In the data rows, the value 128 means zero.
Some points, one per row:
array([113, 105, 190,  78, 109, 245, 191,   0, 131, 211,  46, 109, 255,   6,  21, 255,  94, 181])
array([111, 137, 121, 158,  96, 129,  95, 121, 136, 153, 160, 126, 112, 145, 130,  90, 114, 100])
array([103, 108, 181,  88, 145, 255, 161,  80,  67, 170, 151, 160, 238,  73,  91, 218,  39,  94])
array([144, 122, 165, 110, 116, 195, 159,  83, 108, 164,  84, 118, 183,  79, 102, 161, 123, 154])
array([127, 168,  62, 141, 153,   0,  84, 221, 167,  28, 187, 107,  14, 255, 190,   0, 170, 140])
array([113, 138,  90, 146, 102,  40,  82, 129, 158, 125, 148, 109,  48, 156, 172,  87, 151, 140])
array([ 87, 109, 170,  86, 123, 232, 198,  99, 138, 170, 103, 149, 207,  68,  77, 249,  93, 122])
array([ 74, 151,  80, 162,  95,  13,  92, 226, 170, 108, 195,  94,  35, 217, 180,   0, 164, 129])
array([157, 112, 172,  78, 167, 254, 180,  71,  87, 167,  76, 139, 255,  28,  85, 233,  90, 157])
array([148, 126, 117,  99, 138, 160, 137,  60, 104, 136,  97, 124, 162,  96,  91, 190, 110, 174])
array([115, 136, 136,  92, 131, 154,  98,  43, 123, 187, 127, 153, 100, 125, 133, 164, 126,  91])
array([106, 124, 178, 124, 102, 236, 171,  94, 131, 203,  91, 126, 193,  60,  67, 218,  99, 115])
array([142, 133, 151, 170, 116, 130,  98, 141, 104, 136, 116, 121, 129, 134, 143, 103, 139, 113])
array([134, 146,  31, 150, 120,  18,  45, 180, 161, 114, 177, 141,   4, 208, 218,   0, 179, 134])
array([144, 123, 152, 121, 127, 168, 144, 101, 115, 148,  81, 124, 161,  84, 112, 144, 133, 153])
array([101, 123, 100, 171, 101,  98,  82, 134, 130, 173, 171, 178,  76, 161, 204,  65, 128,  83])
array([116, 125, 146, 108, 128, 144, 125,  71, 126, 156, 101, 130, 121, 104, 107, 198, 128, 132])
array([122, 142,  82, 172, 167,  49,  85, 233, 120,  37, 193, 160,  70, 220, 200,  32, 136,  89])
array([143, 128, 102,  93, 191, 105, 131, 160, 111,  49, 142, 175, 103, 175, 115, 135, 149,  81])
array([121, 120, 143, 133, 139, 146, 139, 131, 115, 121, 128, 159, 122, 142, 122, 182, 104, 106])
array([158, 129,  89, 149, 149,  58, 103, 219, 156,  53, 177,  90,  78, 192, 175,   4, 138, 139])
array([177,  99, 122, 135, 158,  87, 117, 127,  87,  86, 119, 127, 125, 128, 147, 150, 134, 128])
array([131,  98, 168, 109, 128, 192, 178,  66,  88, 152, 102, 136, 229,  65,  58, 232,  84, 141])
array([101, 132, 150, 128,  74, 201, 130, 113, 116, 155, 101, 154, 161,  66, 104, 167,  93, 138])
array([ 92, 129,  67, 145, 144,  36, 111, 247, 173,  55, 186, 141,  18, 219, 185,  69, 157,  94])
Here are 10 more points, each followed by its number:
array([137, 109, 167,  81, 120, 217, 163,  49,  75, 183, 126,  99, 208,  63,  50, 242,  90, 141]) 0
array([112, 142,  99, 168, 115,  76, 112, 201, 168, 121, 175, 117,  64, 179, 156,  77, 150,  90]) 1
array([143, 142,  83, 160, 146,  59,  85, 181, 148, 109, 136, 133,  63, 174, 179,  74, 150, 111]) 2
array([151, 120, 174,  96, 147, 203, 182,  93, 136, 186,  67, 135, 207,  53,  86, 202, 132, 134]) 3
array([101, 120, 203, 107,  90, 186, 180, 115, 122, 172, 143, 107, 216,  78,  77, 176, 113, 108]) 4
array([113, 147,  80, 153, 128,  16,  77, 165, 159,  86, 147, 119,   3, 193, 174,  74, 175, 123]) 5
array([106, 153,  75, 167, 112,   0,  84, 180, 165,  95, 163, 126,  25, 215, 176,  33, 168, 109]) 6
array([130, 124, 162, 153,  97, 172, 115, 104, 109, 166, 100, 121, 166,  89, 120, 141, 139, 119]) 7
array([154, 147, 110, 143, 127,  78, 100, 157, 175, 131, 116,  89,  80, 138, 170,  42, 179, 123]) 8
array([ 94, 108, 194, 129,  87, 206, 177,  87, 109, 147, 123, 112, 200,  89,  46, 232,  77, 103]) 9
Which of these numbered points is nearest to each point below, ignoring the direction in which the first points spread most? Its number follows each.
array([100, 108, 180, 114,  85, 204, 155,  97, 137, 197, 110, 131, 160,  47,  95, 219, 101, 128]) > 1
array([ 90, 128, 115, 135, 136,  71, 136, 211, 162,  85, 166, 149,  60, 177, 151, 112, 153, 102]) > 1
array([158, 148,  86, 164, 128,  10,  65, 197, 184,  97, 146,  84,  27, 198, 217,   0, 204, 118]) > 8
array([146, 126,  87, 144, 138,  37,  94, 185, 115,  74, 200,  83,  25, 187, 164,  69, 150, 104]) > 0
array([129, 154,  97, 143, 101, 106, 109, 141, 170,  94, 133,  86, 107, 151, 141,  50, 124, 174]) > 8
array([121, 137, 119, 126, 128, 116, 112, 108, 121, 129, 117, 100, 102, 134, 118, 138, 122, 149]) > 5
Now 10 new points, numbered from 0 again:
array([ 85, 151, 154,  92, 102, 174, 160,  93, 136, 187, 107, 134, 189, 101,  82, 156, 110, 153]) 0
array([161, 112, 105, 134, 156,  51, 122, 184, 124,  56, 142, 131,  79, 156, 186,  87, 151, 129]) 1
array([154, 164,  57, 145, 174,  32,  62, 128,  97,  54, 227, 107,  44, 232, 166,  42, 139, 101]) 2
array([118, 125,  68, 163, 142,   0,  96, 223, 159,  42, 210, 138,   0, 230, 210,  20, 157, 102]) 3
array([ 85, 137, 189,  74,  97, 255, 199,  19, 118, 255,  73, 144, 255,  27,  21, 229,  70, 176]) 4
array([134, 144,  29, 149, 125,  23,  45, 174, 156, 107, 173, 140,  13, 218, 211,   0, 172, 136]) 5
array([ 94, 127, 173, 113,  79, 241, 133,  87,  97, 170,  86, 150, 197,  47,  82, 189,  90, 140]) 6
array([106, 116, 169, 100,  97, 212, 175,  66, 132, 217,  64, 136, 201,  49,  68, 179, 100, 199]) 7
array([168, 128, 138, 120, 149, 152, 146,  91,  89, 105,  91, 153, 192, 115,  87, 167, 110, 170]) 8
array([147, 142, 171,  74, 158, 255, 160,   0,  57, 179, 131, 117, 255,  62,  26, 253,  57, 130]) 9
The same question for these:
array([101, 118, 161, 100,  85, 217, 166,  79, 120, 199,  68, 117, 199,  51,  58, 183, 109, 197]) > 7
array([151, 111, 161, 105, 121, 235, 135,  31, 119, 215,  91, 132, 203,  53,  83, 206,  88, 139]) > 5
array([ 97, 116, 108, 161,  38,  71, 120, 176, 145, 168, 142, 100,  98, 117, 155,  52, 159, 152]) > 7
array([177, 138, 145, 107, 191, 165, 131, 101,  96, 114, 103, 136, 179, 136, 104, 146, 138, 121]) > 8
array([167, 130, 176,  85, 174, 250, 149,  38,  76, 153,  86, 145, 251,  78,  60, 211,  89, 125]) > 8
array([122, 147,  85, 212, 112,   0,  87, 255, 151,  19, 231, 109,   0, 255, 178,  10, 153,  58]) > 3
